Look-ups in named tables: a row name and a column name give one cell, copied from the table.

Fadod:
|  | Fasa | Noselot | Gumelak | Sotu |
|---|---|---|---|---|
| Zum | 8.2 | -77.1 | -41.4 | 18.2 |
| Vovoka | 19.1 | 3.0 | -41.4 | 42.8 |
| Vubolob | 6.4 | -15.9 | -41.4 | -15.6 |
| Bar | 11.6 | -35.8 | -41.4 | 23.1 |
| Nem | 11.9 | -35.6 | -41.4 | 23.4 |
| Redebu | 22.1 | 2.6 | -41.4 | 65.7 |
| Zet | 7.7 | -77.4 | -41.4 | 18.1 |
| Nok | 11.7 | -35.5 | -41.4 | 22.9 |
| Vazop | 6.9 | -15.1 | -41.4 | -15.0 |
| Zuz | 7.2 | -77.5 | -41.4 | 18.5 |
| Masudel | 22.1 | 3.0 | -41.4 | 65.7 |
| Lezig | 7.1 | -35.7 | -41.4 | -2.1 |
| Gazi | 6.5 | -16.0 | -41.4 | -15.8 |

Fasa of Nem is 11.9
Gumelak of Nem is -41.4
Sotu of Zuz is 18.5
Gumelak of Zum is -41.4
Sotu of Nem is 23.4
Noselot of Gazi is -16.0
Gumelak of Nok is -41.4
Noselot of Lezig is -35.7

Mov.tsv
	Maraf	Bipe	Vul	Zotepe
Nofori	117	249	126	80
Lefab	103	145	99	105
Big	186	181	151	208
Sor	122	137	164	70
Rap	112	123	147	58
Modo	218	139	200	227

What is the Zotepe of Nofori in Mov?
80
What is the Bipe of Rap in Mov?
123
What is the Bipe of Lefab in Mov?
145
What is the Zotepe of Sor in Mov?
70
What is the Zotepe of Lefab in Mov?
105
What is the Vul of Nofori in Mov?
126
What is the Vul of Modo in Mov?
200
What is the Maraf of Rap in Mov?
112
What is the Maraf of Lefab in Mov?
103
Which row has the largest Zotepe? Modo

Sirimiz =
	Tesi	Lop	Lefeni	Dev	Nazasef	Kisa	Vez
Riposa	82	164	163	77	89	82	146
Dol	103	100	141	154	156	125	99
Sibug	115	127	133	122	138	121	133
Misana	123	130	124	114	133	125	136
Vola	117	124	124	116	117	116	124
Dulo	140	151	109	85	88	117	155
Lal	124	121	115	116	116	121	124
Mapa	127	131	116	111	113	121	132
Puvemi	113	105	110	116	86	108	87
Botami	155	153	94	78	77	120	158
Rak	173	183	79	41	41	117	192
Pob	189	38	38	203	180	189	78

What is the Lop of Sibug in Sirimiz?
127
What is the Vez of Misana in Sirimiz?
136
What is the Vez of Riposa in Sirimiz?
146
What is the Dev of Pob in Sirimiz?
203
What is the Lop of Lal in Sirimiz?
121
What is the Tesi of Rak in Sirimiz?
173
What is the Dev of Sibug in Sirimiz?
122
What is the Nazasef of Dulo in Sirimiz?
88
What is the Lop of Dol in Sirimiz?
100
What is the Dev of Dulo in Sirimiz?
85
What is the Dev of Botami in Sirimiz?
78
What is the Lop of Mapa in Sirimiz?
131
What is the Vez of Dol in Sirimiz?
99
What is the Lefeni of Pob in Sirimiz?
38
What is the Dev of Misana in Sirimiz?
114
What is the Lefeni of Dol in Sirimiz?
141
What is the Kisa of Dulo in Sirimiz?
117

Memebek.tsv
	Fis	Fek	Lovu	Tum
Debi	52	51	51	58
Mun	59	42	65	49
Mev	41	71	55	42
Ponatuf	50	52	50	58
Zomupe	71	37	56	73
Verure	59	53	54	62
Lezamid	60	56	58	54
Pamogiz	59	43	65	51
Vuf	54	54	54	56
Mov	48	73	40	59
Mize	37	32	24	84
Makuvib	58	45	63	52
Zan	66	24	79	49

What is the Fis of Mev in Memebek?
41
What is the Lovu of Zan in Memebek?
79
What is the Lovu of Vuf in Memebek?
54
What is the Tum of Makuvib in Memebek?
52
What is the Lovu of Debi in Memebek?
51
What is the Lovu of Mov in Memebek?
40
What is the Lovu of Mun in Memebek?
65
What is the Fis of Verure in Memebek?
59

Table Medano
fields: Surobiz, Per, Fogoti, Zolak, Naletin, Fifamo
Rufita: [0.49, 0.25, -0.24, -0.14, -0.60, -0.12]
Fazudut: [0.54, -0.40, -0.16, -0.46, 0.11, -0.26]
Tusen: [-0.09, -0.28, -0.16, -0.25, -0.06, -0.21]
Mikatun: [0.23, -0.54, -0.14, -0.45, 0.26, -0.25]
Zufil: [0.57, -0.18, -0.21, -0.36, -0.17, -0.23]

What is the Fifamo of Zufil in Medano?
-0.23
What is the Fifamo of Rufita in Medano?
-0.12
What is the Fifamo of Tusen in Medano?
-0.21
What is the Zolak of Fazudut in Medano?
-0.46
What is the Zolak of Mikatun in Medano?
-0.45
What is the Surobiz of Tusen in Medano?
-0.09
What is the Zolak of Tusen in Medano?
-0.25
What is the Zolak of Zufil in Medano?
-0.36
What is the Fogoti of Mikatun in Medano?
-0.14
What is the Surobiz of Mikatun in Medano?
0.23
What is the Fogoti of Zufil in Medano?
-0.21
What is the Per of Fazudut in Medano?
-0.40
What is the Zolak of Rufita in Medano?
-0.14
What is the Per of Rufita in Medano?
0.25
What is the Naletin of Fazudut in Medano?
0.11
What is the Naletin of Mikatun in Medano?
0.26
What is the Per of Mikatun in Medano?
-0.54
What is the Surobiz of Fazudut in Medano?
0.54
Which row has the largest Zolak? Rufita

Godunik
          Dupuf  Genudo   Nukiv    Riku   Zagis    Noba    Gika  Mufiti  Kuladop
Fakale   -49992  -17719  -22841   21289   -6579    8788  -13415   -3192     3519
Topu      28033   40011   28177    7422   44794    7431   -3190   28971    -4054
Mitig     -5299   -1013   -8850   -5535  -19580   36514  -13926  -18911     2448
Vub      -50101  -33380  -13431  -20291    2685   30095  -31648   -9005    21875
Kizo      -5215  -13250  -41461  -38367  -53349  -41859   10608  -44488   -35260
Pasunel   17300  -80718   28418  -10620  -26132  -46100  -20562     202    10369
Nafu     -43632    9096  -24272   -1977   20157  -15121   -4161    5816    -8093
Ped      -49794  -17607   -5047   -9830   51487  -65344   -6571   32780    -1223
Roda      15278   38050  -21002   32480  -30659  -10480   20609  -14957   -36036
Fufus    -60729  -52133  -16409   70083  -19655  -33103   -9398   11447     7063
Buga      17065   16730   -3584    8187   -8692  -20577    7461   -2825   -23181

Riku of Roda is 32480
Kuladop of Roda is -36036
Nukiv of Buga is -3584
Nukiv of Topu is 28177
Mufiti of Mitig is -18911
Nukiv of Vub is -13431
Gika of Roda is 20609

Favezo:
	Zuvek	Fam	Doz	Boto	Sovil
Veb	159	86	153	74	90
Lur	219	79	149	95	84
Gibaku	109	98	115	95	100
Sosure	74	86	178	46	98
Div	138	104	79	118	105
Pifan	21	118	54	119	115
Ruso	132	95	179	83	88
Todo	145	104	6	155	123

Pifan, Zuvek => 21
Ruso, Fam => 95
Div, Boto => 118
Lur, Zuvek => 219
Pifan, Sovil => 115
Lur, Doz => 149
Lur, Fam => 79

Vunam
        Vetub    Dig    Rim
Pebotu  65.10  37.15  40.32
Zut     79.10   7.67  42.31
Dek     14.71  27.81  42.18
Zekif   82.47  38.09  43.61
Podoze  31.15  56.24  40.68

Dek, Rim: 42.18
Zut, Rim: 42.31
Zekif, Vetub: 82.47
Pebotu, Rim: 40.32
Zut, Dig: 7.67
Pebotu, Dig: 37.15
Podoze, Vetub: 31.15
Zut, Vetub: 79.10
Dek, Vetub: 14.71
Podoze, Dig: 56.24
Pebotu, Vetub: 65.10
Zekif, Rim: 43.61
Podoze, Rim: 40.68
Dek, Dig: 27.81
Zekif, Dig: 38.09
Which row has the largest Vetub? Zekif

Begu =
cols = Koregif, Rak, Gelu
Zede: [74912, 57802, 18899]
Vid: [17366, 21284, 66936]
Meb: [19990, 67364, 67281]
Toteli: [18351, 56637, 74219]
Mozezug: [83046, 44285, 18195]
Pobepe: [16615, 39534, 87132]
Kivaset: [17627, 47819, 81887]
Gaz: [20361, 62047, 68924]
Bafeki: [22984, 75783, 56391]
Zit: [17667, 26162, 82106]

What is the Koregif of Meb in Begu?
19990
What is the Gelu of Vid in Begu?
66936
What is the Koregif of Bafeki in Begu?
22984
What is the Koregif of Mozezug in Begu?
83046
What is the Gelu of Kivaset in Begu?
81887
What is the Gelu of Gaz in Begu?
68924
What is the Rak of Bafeki in Begu?
75783
What is the Rak of Gaz in Begu?
62047
Row with the largest Rak: Bafeki

